Each row is where one point has got to under a steady rotation. How many steps took it there?
The counts run from 0 to 415.
[-16  13  -4  -2  -7  19 -16 -15  -8   2 -24   2 -35 -23  13   3  34  10
   5 -11 -13  -2   1   8   5  18 -19  35  -4  -9  43  -3 -17  35  -8  39
 -28   3 -37] -> 74
[ -9  28  17 -22  -3  46 -21  -3   4  35 -12  -7 -23 -21  -3  42  -6  -2
  -6 -32  19  20  28  26  19  18   7   0   1  -5 -10  12 -15  19 -15  17
  -3  22 -15] -> 339
[ -6 -22   4  10  -1  27  -5  16   0  10  43 -10   0 -39  12  11  33  -4
  16 -29 -22  -3  -1   6 -12  18 -56   9 -18   3  23  18  11   7  17  17
 -19  20 -12] -> 154
[  1   5   4 -22   8  36  17   9   5  20 -25 -27 -45 -30  17  35   4   5
  12 -31   1  32  12  10   1   8  -2  -4   2 -12   0  -2   8  38 -12   9
  -4  26 -29] -> 162
[-10 -24  -1   4   0  32  -1  18   2  13  39 -25 -15 -43  19  25  21  -3
  13 -28 -24   7  -3  12 -13  21 -40   0 -10 -10  25  10  11  11  14  17
 -10  26 -14] -> 156
[-20  15 -11 -12  13   7  -4 -25  -4  -9  34  25 -14 -40   2   9  28  10
   3  -1 -32   5 -32 -16 -15  -4  14  13   0   8  12  22 -15  20  -8  27
  -5  33  42] -> 213
[ -6 -12 -10 -12  24  -8   4 -19  -2  -8  20 -19 -30 -39  29  12  26  20
  -2 -13 -34   6 -23 -25 -39   4   6   0  -8   1  11  20  13  20 -13  25
  -6  43  -3] -> 388
[  9  32  27 -18   8  -4 -17 -10  29  -4  22   0  -9 -22   1  24  20  37
  -8 -12 -18  -9 -10  -7 -26 -30  -9  29 -28  18  -7  25 -15  36 -15  13
 -14  25  10] -> 14
[ -3 -40  -4  -5   9   9  -5 -24 -20  39  32  -3  -4   1  -2   6  17 -13
 -33  -9  -5 -10  -5  18 -16  35   8 -16   3 -12  10  22  14  54  -6  18
   0  33  10] -> 3
[-12   2 -11 -22  28  11  10 -13   6  29  13  -7  -9  17   5   6  17  17
  -7 -26 -20  -2  -2  26  -4 -18   5  -5  -9   8  16  -1   7  69  -9 -21
 -53  -2  10] -> 372
[-33  35 -15 -12   9  18  -1  -6  19  10  40  17  -5 -31  -3  34   1  -3
 -14 -21 -19  18  -6   9  14 -35   1   1  15   9  14  12 -26  34  -2  -4
   3  27  30] -> 218
[ -1  28  14 -14   9  -7 -19 -22   7  -5  -2  13 -27 -16  14   7  32  31
  -2 -17 -27  20 -24   7 -15 -17  14  33 -15   3  38   9 -26  37 -15  13
 -30   5  -9] -> 191
[-14  22  -3 -11  10  -5 -22 -19  12   2  19   8 -19  -2  10   6  26  28
 -10 -15 -25  28 -23  30  -8 -19  10  19 -11  13  47   1 -22  41 -13 -23
 -34   9  -1] -> 194
[-22   3 -13   4 -13  42 -11   3   0   3  51  17  -2 -51  -2  21  24 -11
  11 -12 -19  -1 -10  15   9   9 -27  15   1  -7  26  10 -18  19  14  16
  -7  19  31] -> 331
[-16   4 -21  -9  -6  10  11 -21   6   3  18  11 -27 -21   2  10  22   2
 -21  13 -19 -10 -24   8  -6 -14   4  17  15 -14  26  -1 -14  76  -9  13
   3  27  26] -> 100
[-14  29 -20 -27  15  -2  22  -4  23  -4   2   0 -25 -24  19  20  10  13
  -4 -30  -5  28   1  -6   7 -51  -2   1  13  26   7   4  -3  50 -14 -21
  -9  25   5] -> 395
[-26  22 -18 -15  20  13   0 -26 -17  20  -6  20 -18  -4 -15   2  10 -18
 -12 -16  26  35  20   2  22  21  11 -10  17  34 -14  29   6  13 -32   6
   6  46  -5] -> 319
[-26   7  -7   0  28  17   8   7  16   6  54  -6  -3 -41  16  25  11  -3
   5 -39 -40  20  -6  -6  -7 -23 -24  -8  -7  12  19  20   1   7  12   2
 -16  24   4] -> 40
[-23   7  16 -10  -3  14  34  16  -1  28  -6   6 -12 -16 -10  25  21 -16
   1 -30   2  32  -2   3  12   6 -40   6  14  14  16  26  -4  17  -2  36
  23  27 -33] -> 67
[-32  40 -14 -12   4  19  -4  -7  23  15  35  13  -3 -27  -2  34  -2  -6
 -20 -25 -12  15   3  14  20 -35  -4  -1  16  12  12  12 -27  34  -2  -6
   5  25  24] -> 219
[-13  18 -15 -17  37  29  22 -12  -9  29  -8  16  -8   1  -9   0  11 -15
  11 -33  13  10  33 -13  24   2  -4 -10   2  33 -26  18  21  37 -14  10
 -33  11   3] -> 144
[ -6  15  21 -36 -15 -11 -47 -25   0  18  14   5   9  -7   8  22  19  26
 -26 -40  23  -5  13  25  -6   3  10   6  -3  27   1  32 -22  10 -21   6
 -17  13  13] -> 110
[ -5  -7 -10   3  20  36   1  -3  -7  24  35   9  -6   9 -29 -15  36  -1
  16  12 -15  -5  -7  26  -3  28 -21  14 -24  15   5  11  17  46  -8  -8
 -39  21  17] -> 350
[-18  23 -11 -23 -10 -17 -13 -10  10  -3   1   5   0 -12  19   3  25  12
 -13 -46  27  10  26   9  16 -27 -28   8  11  54  10  17  -7  16 -15 -17
 -21  13 -13] -> 400
[-31 -16 -17  -6  29 -17  20 -27 -18  25  20   7  -9   2   9   2  18 -16
 -29 -27 -17  28 -14  -4  -8   6   6 -21  22  15  29  28  12  29  -9  17
   6  36 -12] -> 295
[ -9  13  -9 -10 -11   3 -46 -13   7 -21  32   6 -13 -48  28  15  25  23
   2 -26  -5  24  -6  20  -5  -5  -1  19  -6  18  30   9 -23   2 -10 -21
 -20  22  13] -> 309
[-16  31 -14 -24  -2 -12   3  -6  20  -3  -2   5  -8 -15  17  12  17  13
 -11 -42  19  18  22   5  18 -42 -22   7  14  46   9  13  -7  35 -15 -22
 -14  14  -6] -> 398
[  6  22  26 -16   3 -10 -10 -21   4  -5 -16  15 -31 -24  15  13  30  29
  -2 -21 -19  18 -17  -7 -17 -12  13  30 -10  -2  29  15 -22  38 -15  35
 -13   6 -15] -> 189
[ 10 -14  -7 -28  12  38  18   2 -12  32  -5   1 -14  -6   4   9  17   1
  20 -35  14   7  15  22  10  14   6 -11  -5   4 -10  -2  21  63  -3  -8
 -43  -4  23] -> 258
[  1   1  -8   2  29  21  25 -12 -13   3  14  36 -24 -42   7   9  12 -25
  13 -31  -8  53   0 -23  10   6  10  -4   9   7   2  21   9  30  -1  15
   8  30  13] -> 414
[-23   5   4 -19  24  -5 -46 -36 -17  25  27  -1   5   3   2   8  18  18
 -27 -25  -5  -2   2  16 -17  23  23  -9 -11  21   5  35  -5  -3 -25  15
 -30  27   4] -> 114
[-34 -21 -12 -14  25 -22  11 -20 -22  23  26  -1  -1   8  10   1  25  -3
 -22 -31 -18  26 -24   8 -17  11   5 -21  13  21  33  29  11   9 -12  10
  -7  31  -7] -> 293
[ -6  16   4 -22   8   4   6   0  -2   7 -17   8 -15  14  -6 -15  47  27
  26 -15   3  14  -1  19   0   3 -24  26 -21  40  15   9   7  30 -21  -6
 -53   2 -17] -> 170
[-19 -16   8   4  18   2   8   0   5  21  21 -29 -20  -6   6  10  29  11
 -11  -9 -38  -1 -19   5 -30  12 -32   7 -17  -3  31  20  10  24  -4  29
  -8  32 -41] -> 271
[ 19 -10  46 -18  12   5  17  11   0  34   7  13  10   4 -11  11  30   6
  14 -44   7  20   7  10 -11  10 -29   7 -25  30  -9  40  14  27  -1  12
 -22   4  -8] -> 264
